x =
130  112  136  129  129  116
131  111  136  129  129  115
132  108  138  128  130  113
132  107  138  128  131  112
Rows and columns are counted from 1.
(1, 1) => 130
(2, 3) => 136
(1, 2) => 112
(3, 1) => 132
(2, 1) => 131
(2, 6) => 115
(1, 3) => 136
(2, 5) => 129

grid =
[[124 133 126 144 128 121 119 132 122 132 137 120 127 129]
 [125 129 132 136 125 120 120 122 125 140 138 121 134 137]
 [126 131 126 134 130 124 126 130 124 124 130 126 126 124]
 [122 136 125 137 139 114 128 129 112 102 126 129 119 104]
 [126 131 126 135 129 125 125 131 125 126 130 125 126 125]
 [134 121 131 107 127 139 140 123 137 125 117 138 130 130]
 [128 131 122 136 127 133 125 141 130 129 128 126 123 128]
 [130 125 131 124 124 132 128 125 133 139 130 128 133 138]
 [127 127 132 131 124 124 122 121 128 141 136 123 135 139]
 [124 127 135 126 131 113 127 111 119 123 132 127 133 124]
 [125 130 128 129 133 121 129 124 121 117 127 129 125 118]
 [127 130 125 136 126 129 123 134 129 134 132 124 127 132]
 [127 126 132 130 125 124 123 120 128 139 135 124 134 137]
 [135 122 129 118 119 144 130 132 143 147 126 130 133 146]
 [124 132 128 130 137 116 130 123 116 108 126 130 123 111]
 [125 129 132 135 126 120 121 121 125 138 137 121 133 135]]
Rows and columns are counted from 1.
(1, 1) => 124
(2, 3) => 132
(10, 4) => 126
(9, 2) => 127
(13, 13) => 134
(11, 6) => 121
(16, 13) => 133
(6, 5) => 127
(10, 2) => 127
(8, 14) => 138
(10, 10) => 123
(5, 11) => 130
(11, 7) => 129
(13, 9) => 128
(7, 13) => 123
(10, 7) => 127
(6, 12) => 138
(9, 12) => 123
(14, 1) => 135
(2, 10) => 140
(7, 8) => 141
(14, 11) => 126
(11, 9) => 121
(12, 3) => 125
(13, 7) => 123
(13, 6) => 124
(16, 8) => 121
(14, 2) => 122
(4, 13) => 119
(15, 5) => 137
(4, 8) => 129
(1, 10) => 132
(2, 1) => 125
(2, 8) => 122
(15, 7) => 130
(13, 1) => 127

a = ((120, 124, 155, 114, 126, 130, 143, 140, 138, 130, 127, 125, 113, 129), (119, 131, 132, 138, 129, 123, 135, 119, 119, 135, 125, 138, 127, 115))
Rows and columns are counted from 1.
row 1 col 1 = 120
row 1 col 10 = 130
row 2 col 6 = 123
row 2 col 4 = 138
row 2 col 8 = 119
row 1 col 12 = 125
row 1 col 7 = 143
row 2 col 12 = 138
row 1 col 11 = 127
row 2 col 14 = 115
row 1 col 8 = 140
row 1 col 9 = 138
row 2 col 9 = 119

X =
[[158 138 108 116]
 [122 133 146 140]
 [135 115 151 122]]
Indices start at 1.
(1, 1)	158
(3, 2)	115
(1, 3)	108
(2, 2)	133
(2, 4)	140

A =
[[118 141 128 127 142 150 130 128]
 [139 115 127 134 113 103 127 127]
 [130 139 142 125 136 119 114 140]
 [121 131 123 124 134 147 135 124]
 [125 121 121 122 126 139 137 121]]
Rows and columns are counted from 1.
(1, 1) = 118
(1, 3) = 128
(2, 5) = 113
(3, 4) = 125
(4, 3) = 123
(1, 4) = 127
(5, 2) = 121
(5, 1) = 125
(3, 2) = 139
(5, 7) = 137
(4, 2) = 131
(1, 7) = 130
(4, 6) = 147
(2, 1) = 139
(4, 5) = 134

arr =
[[130 133 126 122 129 126]
 [124 143 118 103 132 113]
 [128 129 126 131 129 132]
 [127 133 124 120 130 124]
 [136 143 124 113 131 124]
 [135 126 134 134 126 133]
 [132 138 123 121 131 130]
 [124 132 124 118 130 121]
 [123 134 124 108 129 111]
 [131 132 126 127 129 131]
 [135 139 124 122 131 131]
 [125 133 124 118 129 120]
 [127 128 129 125 128 124]]
Rows and columns are counted from 1.
row 1 col 1	130
row 7 col 6	130
row 11 col 2	139
row 3 col 4	131
row 10 col 2	132
row 8 col 2	132
row 3 col 6	132
row 5 col 2	143
row 9 col 6	111
row 4 col 1	127
row 1 col 4	122
row 8 col 6	121
row 10 col 4	127
row 7 col 4	121
row 5 col 4	113
row 9 col 2	134
row 6 col 2	126
row 7 col 5	131
row 11 col 5	131
row 2 col 4	103
row 10 col 5	129
row 12 col 5	129
